In the rows, zero is written as 128.
The rows below come in pairs that one turn or mirror swaps. Which row does each named row swap with?
Q444: [134 130 117 106 156 145 132 143 163 126  86 139  94 127 116 154 142 146
 132 107 165 154]
Q451: [138 116 106 153 146 139 140 108 145 134 111 157  90 128  99 135 145 153
 134 145 153 122]
Q682: [148 137 103  98 144 144 120 136 144 142 129 120  90 156 107 152 169 142
 113 148 145 131]
Q508: [122 104  93 114 157 123 138 109 117 137 128 137  92 156 122 130 147 145
 123 130 146 105]
Q212: [129 133 100 108 148 146 130 144 158 145 112 134  83 155 109 156 170 142
 109 151 148 131]
Q362: [119  99  78 128 144 123 129 111 129 135 128 127 105 149 119 126 131 152
 112 133 132 122]
Q247: [118 100  99 149 151 134 141 127 147 130 114 154  72 131 110 129 139 157
 144 117 147 143]
Q414: [132 110 107 116 116 130 129 120 182 143 106 148  99 150 133 122 151 137
 139 133 147 163]
Q263: [142 137 100  96 151 140 129 137 143 139 126 110  91 161 115 142 166 148
 104 143 142 123]
Q711: [153  99 105 104 132 126 141 121 130 127 123 144 102 120 133 118 115 156
 127 108 158 144]
Q605: [143 125 101 101 134 138 131 137 155 138 126 113  99 155 105 139 166 144
 103 153 143 131]
Q906: [126 107 102 123 125 103 131 104 176 137 103 131  95 147 127 122 142 136
 146 123 160 155]
Q135: [147 134 102 121 166 122 107 128 164 131 120 139 102 132 153 145 136 143
 120 120 121 150]
Q349: [147 126 100 107 170 114 112 126 152 130 108 141  95 136 164 134 136 131
 132 132 134 141]
Q112: [130 121 117 108 141 143 143 145 159 129  77 123  93 126 129 155 162 137
 130 106 157 151]
Q303: [153 107 102 104 131 129 133 108 129 142 115 139  98 125 138 114 119 161
 134 112 160 146]
Q899: [133 118 111 126 140 125 135 129 129 138 110 112 101 155 101 125 117 155
 127 139 121 124]
Q446: [136 109 103 118 117 126 133 108 178 149 120 141 102 149 138 121 154 136
 142 127 156 153]
Q910: [162 117 109 127 151 141 122 149 151 137 132 126  60 118 122 135 147 149
 118 135 151 147]
Q715: [150 131 100 110 160 136 122 143 164 144 121 128  91 141 168 127 127 151
 127 131 140 152]
Q145: [135 122 117 102 153 145 128 141 168 139  82 142  96 119 128 154 154 149
 132 114 164 150]
Q813: [149 129 107 111 170 122 112 132 177 134 113 126  85 131 156 139 141 134
 121 128 140 146]
Q683: [124 113 102 131 132 115 126 108 166 136 100 151 102 137 127 130 153 126
 148 131 165 155]
Q441: [147 126 111  98 128 144 128 130 149 142 117 119  93 155  94 135 161 143
 100 147 146 132]
Q844: [148 117 101 108 127 119 147 119 114 130 122 140 100 128 150 123 129 149
 123 107 153 149]
Q377: [127 133 121 111 148 151 147 142 165 132  81 131  95 118 114 154 147 152
 127 116 151 148]
Q69: [121 119 111 110 145 150 129 145 168 140 117 124 102 144 103 142 159 149
  89 139 140 137]
Q459: [150 115 100 128 158 122 130 133 154 146 121 116  66 103 127 142 155 154
 128 145 159 132]
Q798: [143 127 119  98 151 157 140 135 165 125  85 138  94 130 119 152 153 148
 141 109 155 153]
Q39: [126 113 107 127 124 124 131  99 168 141 122 156  92 148 138 118 144 141
 142 123 146 154]
Q218: [142 127 103 123 150 130 137 134 135 136 107 112 110 154 108 132 107 158
 123 143 124 136]
Q63: [154 101 101 102 131 115 143 114 133 131 125 142 103 112 142 130 125 160
 126 109 159 139]
Q299: [134 115 110 127 130 122 142 136 146 157 112 137 100 137 120 169 163 148
 134 151 156 116]
Q612: [138 122  96 119 149 113 134 136 128 138 110 128 105 153  96 134 114 164
 122 130 121 134]
Q208: [134 103 104 121 124 118 135 110 182 144 114 140  95 154 144 120 141 137
 144 131 156 150]
Q325: [135 102 109 128 148 125 132 142 135 148 128 119 100 119 124 126 118 179
 119 114 141 121]
Q49: [139 111  99 115 122 115 136 107 178 143 112 142  80 159 129 129 154 135
 148 126 153 150]
Q305: [139 137 101 110 180 118 117 129 165 129 107 138 101 141 154 139 134 135
 127 123 140 150]
Q624: [157 108 110 107 130 121 140 115 128 128 124 138 103 119 133 116 125 149
 131 113 162 140]
Q649: [136 132 129 122 146 137 133 138 142 144 103 141  81 137  88 145 157 149
 139 132 170 135]
Q178: [141 115 106 118 129 126 130 144 144 163 113 128  97 139 109 166 168 150
 134 138 143 113]
Q635: [114 109  88 112 148 139 131 109 130 131 127 139 110 140 125 135 142 154
 112 116 119 113]
Q670: [147 149 109 111 161 135 114 132 159 141 124 141  99 140 165 140 141 146
 129 126 135 150]
Q86: [138 116 123 100 151 155 138 144 160 130  91 146  89 120 122 154 157 142
 139 112 162 144]
Q216: [147 139 114 116 167 125 108 126 165 132 114 142 102 135 156 143 137 132
 125 133 138 149]
Q296: [107 108  86 121 160 121 140 118 134 128 117 140 112 156 124 140 148 156
 122 134 130 112]
Q176: [153 106 103 107 123 127 135 120 130 140 131 139 100 121 142 126 123 156
 134 107 165 136]
Q393: [103 110  87 127 142 121 137 113 138 132 117 135 119 153 108 138 150 157
 114 124 137 118]
Q619: [132 123 100  88 140 133 138 130 160 136 113 122  80 155  98 143 165 140
 102 140 154 128]
Q26: [153 115 104 108 125 122 150 114 119 139 123 130  92 117 138 125 126 155
 131 116 158 126]
Q31: [102  98  83 123 147 116 136 121 142 130 121 132 109 150 115 139 134 165
 119 123 134 122]
Q861: [130 126 124 126 133 118 139 150 145 157 112 132  93 140 115 164 164 147
 121 147 146 113]
Q274: [125 125  99 141 149 148 147 117 147 140 110 151  82 131 109 122 131 171
 141 133 134 156]
Q691: [131 116 117 131 125 127 147 152 149 157 109 137 103 144 113 161 166 143
 129 145 157 121]
Q788: [157 118 100 132 158 143 139 144 164 141 116 117  74 130 124 132 129 170
 108 148 144 121]
Q616: [132 123 123 108 156 148 141 151 167 128  87 139  95 124 128 150 152 150
 135 111 161 144]
Q967: [143 124 104 130 151 125 140 140 120 136 112 116 112 151 113 129 110 150
 120 133 132 129]
Q18: [109 104  92 119 158 124 139 124 132 134 109 141 105 148 126 145 144 161
 116 121 133 102]

Q414 pairs with Q349
Q263 pairs with Q393
Q635 pairs with Q619
Q459 pairs with Q274
Q691 pairs with Q967
Q910 pairs with Q247
Q362 pairs with Q212

The rows below come in pairs that one turn or mirror swaps. Which row does each named row swap with?
Q759: [177 113 105 111 122 108 152 115 115 144 135 130 130 131 177  98 112  84
 129 127 129 113 128 104 136 153 130]
Q871: [142 111 119 127 132 104 108 157 108 138 129 130 132 126 156 126 112  89
 131 151  93 111 143 130 117 153 142]
Q104: [128 110 111 119 125 101 119 149 111 137 126 141 140 134 157 124 111  89
 124 152  90 101 147 123 125 153 142]
Q719: [148 114 119 138 128 103 105 155 116 145 119 134 137 125 154 112 102  96
 116 145  89 101 135 127 111 139 143]
Q179: [162 133 116 111 118  79 139 103 136 152 149 129 118 105 136 132  97 125
 118 140 116 113 119 119 112 154 109]
Q800: [153  75 114  98 107 135 126 139 128 126 137 125 140 103 155 123  80 130
 123 150 124 118 115 107 132 150 114]
Q904: [141 124 131  75 112 121 132 137 121 137 109 118 141 117 158 125 121 146
 119 142  99 129 117 105 140 144 128]
Q799: [142 130 129  74 119 119 134 135 118 149 117 112 132 118 162 125 115 146
 127 148 101 135 115 110 135 137 131]
Q710: [166 128 116 116 128  80 137  99 138 142 146 132 114 107 133 132 103 136
 122 144 109 118 119 106 118 155 117]
Q282: [135 109 117 131 130  97 108 145 114 140 138 147 132 122 163 122 116 100
 119 154  81 108 141 122 110 148 139]
Q963: [180 117 119 110 119 111 140 117 125 145 129 129 132 127 174  98 124  79
 125 128 134 113 125 105 133 136 125]
Q506: [162 131 108 122 108  81 133  98 140 138 150 128 115 104 142 130 106 128
 118 146 110 108 124 119 114 149 108]
Q367: [155  76 109  98 103 130 122 145 120 127 139 118 137  97 157 132  81 130
 124 147 130 121 120 105 132 150 120]
Q371: [147 115 118 110 123  94 131 138 119 142 131 124 131  87 150 136  77 119
 112 109 114  94 146 118 117 110 128]
Q777: [182 115 113 107 126 110 135 113 120 144 133 128 129 129 183 104 120  90
 119 122 139 110 129 110 136 128 127]
Q528: [144 100 117 108 116 100 138 144 129 145 127 118 127  94 143 129  78 120
 105 112 105 100 148 121 123 105 126]
Q887: [133 108 115 126 136 103 110 161 111 134 132 143 132 131 152 121 104  96
 127 150  89 112 138 125 113 150 133]
Q57: [173 113 104 107 125  98 129 126 117 136 130 119 135 127 179  99 117  87
 107 117 139 117 123 107 143 152 122]
Q537: [163  74 109  97 103 130 124 142 127 130 146 121 136 108 156 127  76 123
 124 152 123 127 112 102 130 148 128]
Q551: [139 108 118 105 112  90 132 136 130 143 128 119 121  93 153 134  81 120
 107 109 113  86 147 131 119 122 132]
Q99: [144 102 113 110 115 101 137 140 129 147 130 120 129  99 150 131  76 129
 106 111 115  88 142 115 120 107 129]
Q315: [180 116 112 113 130 103 143 125 110 143 135 130 127 125 168  97 116  88
 113 116 139 115 131  99 139 134 125]
Q677: [140 118 135  78 113 117 130 138 125 142 112 117 139 122 158 128 116 152
 127 147  99 133 120 108 131 143 125]
Q589: [133 100 125  95 117 110 135 133 154 152 159 122 114 121 170 111  97 128
 131 131 101 131 147  95 145 137 129]
Q820: [168  77 115  92 108 132 130 139 127 122 145 116 139 107 155 131  80 126
 125 152 128 125 117 104 128 139 124]
Q477: [134 133 132  78 119 117 129 142 120 137 115 117 134 115 153 131 110 144
 122 144  97 134 119 111 139 140 125]
Q8: [168 128 121 111 119  87 133 102 137 144 152 130 104 111 137 128 106 139
 123 143 104 117 122 114 121 149 110]
Q317: [171  99 108  87 126 103 153 133 135 123 140 139 146  94 143 134 110 126
 122 156 103 125 145 123 157 137 132]
Q969: [148 125 130  79 109 123 136 138 120 144 121 118 142 124 158 133 112 151
 114 142 105 134 116 112 139 146 139]
Q200: [128 106 130  95 122 115 133 136 145 148 151 113 121 122 167 106  83 126
 123 127  94 138 145  99 140 151 115]
Q548: [136 111 114 131 134  99 103 147 108 140 130 137 139 129 155 129 110  96
 124 152  92 118 141 131 111 150 127]
Q819: [140 131 130  80 104 121 132 133 125 143 121 121 142 118 163 132 116 147
 118 147 107 133 111 104 135 143 131]
Q675: [158 103 109  98 131 104 159 137 128 118 143 129 143  91 135 135 113 120
 123 149  99 137 150 112 147 140 122]
Q958: [167 105 110  81 122 102 148 133 131 125 137 141 148  94 137 131 112 120
 126 156 108 128 145 107 157 136 119]
Q971: [139 118 105 113 117  91 133 141 126 152 129 106 123  99 149 127  81 121
 107 112 117  94 148 124 124 113 129]
Q541: [179 114 113 109 124 106 146 120 119 142 138 139 126 129 174 102 125  93
 113 122 140 105 122 101 140 140 123]
Q3: [138 122 111 131 129 107 101 151 111 141 138 131 132 121 159 121 118  93
 123 154  90 109 139 131 118 141 143]
Q968: [135 114 104 118 134  97 103 146 122 141 130 138 145 120 172 121 112  95
 112 160  92 111 128 129 117 152 143]
Q769: [134 104 127  92 116 114 129 139 138 145 154 115 118 114 177 114  81 127
 130 128  90 140 147  97 137 148 128]
Q245: [160  69 113  97  96 125 123 138 126 120 142 121 135 106 152 131  82 118
 122 151 126 126 123 108 130 142 116]
Q410: [189 112 114 104 121 111 147 120 120 145 132 131 130 131 176  99 127  92
 116 124 129 112 129 104 131 139 129]
Q587: [166 130 123 116 112  79 123 100 134 151 149 137 114 108 143 135 104 133
 122 135 114 113 130 108 112 152 111]
Q24: [139  99 122 108 117  93 135 141 132 144 130 115 130  99 150 132  81 121
 105 105 106  89 145 112 125 112 132]
Q406: [144 108 113 106 110  91 131 143 125 143 126 116 126  89 160 132  83 119
 112 113 107  91 145 127 126 108 129]
Q566: [180 109 107 124 132 104 148 115 113 135 142 133 137 128 167  95 116  95
 119 122 133 112 137  96 129 144 128]
Q572: [159  73 117  94 101 125 126 147 123 121 144 121 130 106 154 126  78 122
 120 152 126 119 118 108 129 149 113]
Q805: [138 113 113 131 134 100 114 148 116 143 123 136 138 124 160 123 111  92
 118 147  81 118 148 124 112 155 142]
Q74: [164 137 113 110 114  84 128 101 135 147 147 126 108 108 136 131  99 125
 116 148 114 123 126 109 114 154 105]
Q515: [132 114 116 131 134  94 116 148 113 140 139 145 142 136 157 116 115 107
 124 146  89 101 147 117 118 141 145]
Q333: [167 137 120 121 113  85 126 101 134 148 148 127 114 106 146 133 102 133
 113 142 110 115 119 115 118 156 106]
Q901: [164 131 117 118 118  87 135 103 131 141 145 129 114 112 135 135 105 144
 118 141 107 115 120 111 113 155 109]
Q209: [194 112 114 111 120 107 130 124 126 135 130 122 136 133 172 105 122  91
 122 126 138 116 124 101 140 146 130]
Q984: [182 114 110 110 127 103 137 121 125 141 141 133 128 132 172 100 116  84
 124 123 134 103 126 103 147 138 124]
Q892: [145 112 114 113 117  97 125 142 127 146 123 120 129  89 153 134  77 120
 102 115 118  91 143 125 127 110 129]
Q483: [136 114 118 124 138 110 103 157 121 139 121 129 146 124 164 119 107  97
 127 153  87 111 134 120 113 147 139]
Q326: [147 128 132  73 111 116 141 138 122 147 112 120 134 117 160 123 115 148
 117 150 102 134 116 112 130 140 134]
Q751: [172  70 114  96  97 126 127 133 132 133 144 120 133 100 160 129  82 125
 121 149 125 125 122 106 134 143 120]
Q925: [178 116 107 123 115 109 130 120 119 144 133 125 131 121 168  94 125  84
 118 122 139 119 131 108 137 136 120]
Q219: [131 107 114 131 135 103 115 156 109 142 132 142 133 123 160 126 108 100
 114 148  88 113 140 126 109 153 141]
Q995: [134 112 126  88 113 110 136 129 142 142 157 123 116 117 169 107  91 122
 128 123  99 146 143  95 149 146 130]
Q923: [158  93 107  87 124 103 145 137 127 130 146 137 148  85 139 130 110 117
 127 155  96 126 151 111 154 142 125]
Q45: [193 124 119 122 124 106 130 119 118 137 131 126 126 131 160  95 119  93
 116 128 128 101 120 107 133 144 124]

Q904 pairs with Q537
Q589 pairs with Q675
Q800 pairs with Q969
Q24 pairs with Q710
Q548 pairs with Q777
Q968 pairs with Q57
Q677 pairs with Q820
Q819 pairs with Q367
Q515 pairs with Q566

The rows below come in pairs that one turn or mirror swaps. Which row does each named row swap with?
Q890: [153 128 136 119 117 116 127 144 116 124 148  98 148 158 137 123 140 130
 113 112 116]
Q666: [148 128 133 117 123 110 122 138 112 127 148  86 146 146 123 107 132 114
 121 124 123]
Q893: [123 110 142 121 144 151 119 113 145 123 141 127 140 125 112 135 125 114
 120 149 119]
Q64: [131 146 108 127 138 136 130  99 148 134 124 138 122 143 110 131 147 140
 123 140 121]
Q517: [131 129 129 129 133 144 116 117 105 138 121 109 118 142 143 109 137 103
 115 118 102]
Q610: [141 141 128 119 134 137 127 111 105 102 121 133 138 156 122 157 116 133
 114 106 111]
Q364: [142 139 120 121 133 132 139  99 148 128 104 146 130 136 113 136 143 139
 124 134 112]
Q419: [139 114 119 124 111 105 104 136 133 127 124 147 124 130 113 132 126 154
 114 122 137]
Q745: [125 132 118 144 125 139 123 118 107 124 121 116 122 134 143 119 131 109
 107  98 105]
Q951: [127 154 125 120 127 135 159 133 134 133 132 107 144 125 123 144 122 108
 118 131 146]
Q903: [129 155 134 117 124 133 155 128 125 134 120 118 161 139 126 126 118 104
 125 144 140]
Q169: [136 105 137 119 135 150 122 113 131 128 153 118 136 116 114 136 130 119
 119 153 118]
Q853: [127 111 130 109 118 140 135 142  96 133 122 144 109 150 107 143 123 117
 128 124 138]
Q181: [120 103 131 113 118 148 122 137 104 142 119 143 115 149 112 144 115 124
 129 122 144]
Q583: [140 158 121 130 122 149 128 116 113 117 121 125 137 136 122 125  97 155
 107 141 130]
Q256: [131 137 144 129 121 111 109 134 120 130 143  89 153 143 126 124 133 128
 106 115 121]
Q211: [130 112 145 119 141 148 127 112 134 131 149 128 149 128 105 137 131 115
 122 149 114]
Q461: [140 127 124 130 132 110 116 141 122 122 141  90 153 147 130 122 143 116
 116 110 117]
Q171: [139 155 121 121 129 154 128 119 111 114 120 112 137 143 126 133  99 154
 114 140 129]
Q290: [116 121 118 126 114 129 124 130 140 124 131 116 117 132 129 105 118 101
 130  98 140]
Q882: [123 107 136 111 126 140 122 130  99 140 107 137 122 151 109 147 115 116
 135 115 134]
Q549: [143 143 111 127 115 148 124 113 110 113 132 117 136 136 122 132  95 152
 105 141 139]
Q891: [148 101 125 108 125 125 126 143 117 129  94 116 124 142 121 136 140 140
 126 108 113]
Q473: [108 132 129 118 106 122 124 134 133 126 132 113 123 141 128 106 117 106
 126 100 143]
Q270: [150 120 137 125 120 117 130 137 116 126 148  94 149 161 129 114 141 117
 110 120 118]
Q271: [129 118 135 131 140 156 114 113 133 127 141 116 147 109 113 137 130 125
 133 144 121]
Q849: [139 139 122 114 133 151 136 113 118 116 129 116 129 145 118 127  97 151
  97 143 143]
Q790: [139 141 114 124 136 144 137 112 150 136 111 151 129 140 113 134 146 139
 121 139 117]
Q540: [139 124 126 136 101 117 107 145 132 125 127 150 119 135 113 125 131 152
 123 126 142]
Q327: [130 126 127 138 128 148 118 114 106 130 120 102 116 141 143 111 126 113
 111 105 109]
Q21: [148 117 124 127  95 112 107 140 126 120 116 149 125 137 118 126 123 149
 127 118 136]
Q894: [152 135 112 130 140 136 146 108 147 117 106 128 120 130 102 146 139 131
 119 130 125]
Q889: [133 141 133 122 131 121 155 119 130 141 122 106 144 148 138 121 107 101
 128 144 135]
Q373: [147 104 126 103 122 128 136 139 108 128 100 111 121 143 127 147 133 142
 126 105 128]
Q440: [150 120 125 119 107 111 111 134 124 127 129 145 113 138  99 122 131 149
 124 131 144]
Q435: [135 156 114 115 117 156 131 117 120 120 123 112 134 147 116 133  96 147
 118 142 140]
Q131: [143 124 129 131 119 111 121 133 115 133 146  96 160 139 133 114 137 117
 104 115 121]
Q532: [129 152 128 132 131 123 153 134 129 126 129 112 157 139 136 126 120 108
 126 144 148]
Q927: [128 138 135 115 141 147 128 150 126 125 140 144 122 121 125 120 114  99
 122 134 116]
Q214: [120 116 125 117 112 138 116 129 100 139 111 150 121 156 114 145 113 121
 122 124 144]
Q98: [120 135 125 128 134 143 120 117 112 140 114 116 111 137 142 108 117 111
 111 102 110]
Q68: [134 157 145 126 124 135 151 121 121 126 117 114 158 144 125 130 125 104
 119 143 141]
Q921: [146 129 117 128 142 124 140 108 147 122 115 142 121 143 117 143 149 146
 130 139 124]
Q929: [146 117 136 112 116 115 127 138 121 132 152 100 143 153 135 108 139 113
 116 115 115]
Q565: [138 128 117 128 131 123 133 103 145 141 105 142 124 138 125 148 127 144
 143 136 118]
Q947: [136 145 140 129 130 129 147 130 118 130 111 112 159 136 124 138 123 108
 115 156 146]
Q204: [139 125 129 117 115 108 112 151 131 120 123 142 108 140 107 129 128 146
 118 127 149]
Q952: [125 122 128 114 107 119 123 119 130 125 134 119 117 137 123 110 120  99
 132 102 154]
Q965: [146 117 125 123 122 116 103 149 134 130 123 138 118 147  91 119 123 146
 118 136 134]
Q281: [145 118 131 134 103 115 106 147 139 116 132 151 121 137 112 120 127 136
 124 122 139]
Q118: [157 107 112 107 124 127 127 139 112 140 101 114 128 133 137 136 137 139
 120 104 120]
Q991: [132 109 143 122 138 152 121 108 145 129 129 118 140 116 117 139 132 114
 115 148 113]

Q929 pairs with Q21
Q214 pairs with Q517
Q364 pairs with Q903
Q893 pairs with Q171
Q745 pairs with Q853
Q327 pairs with Q181

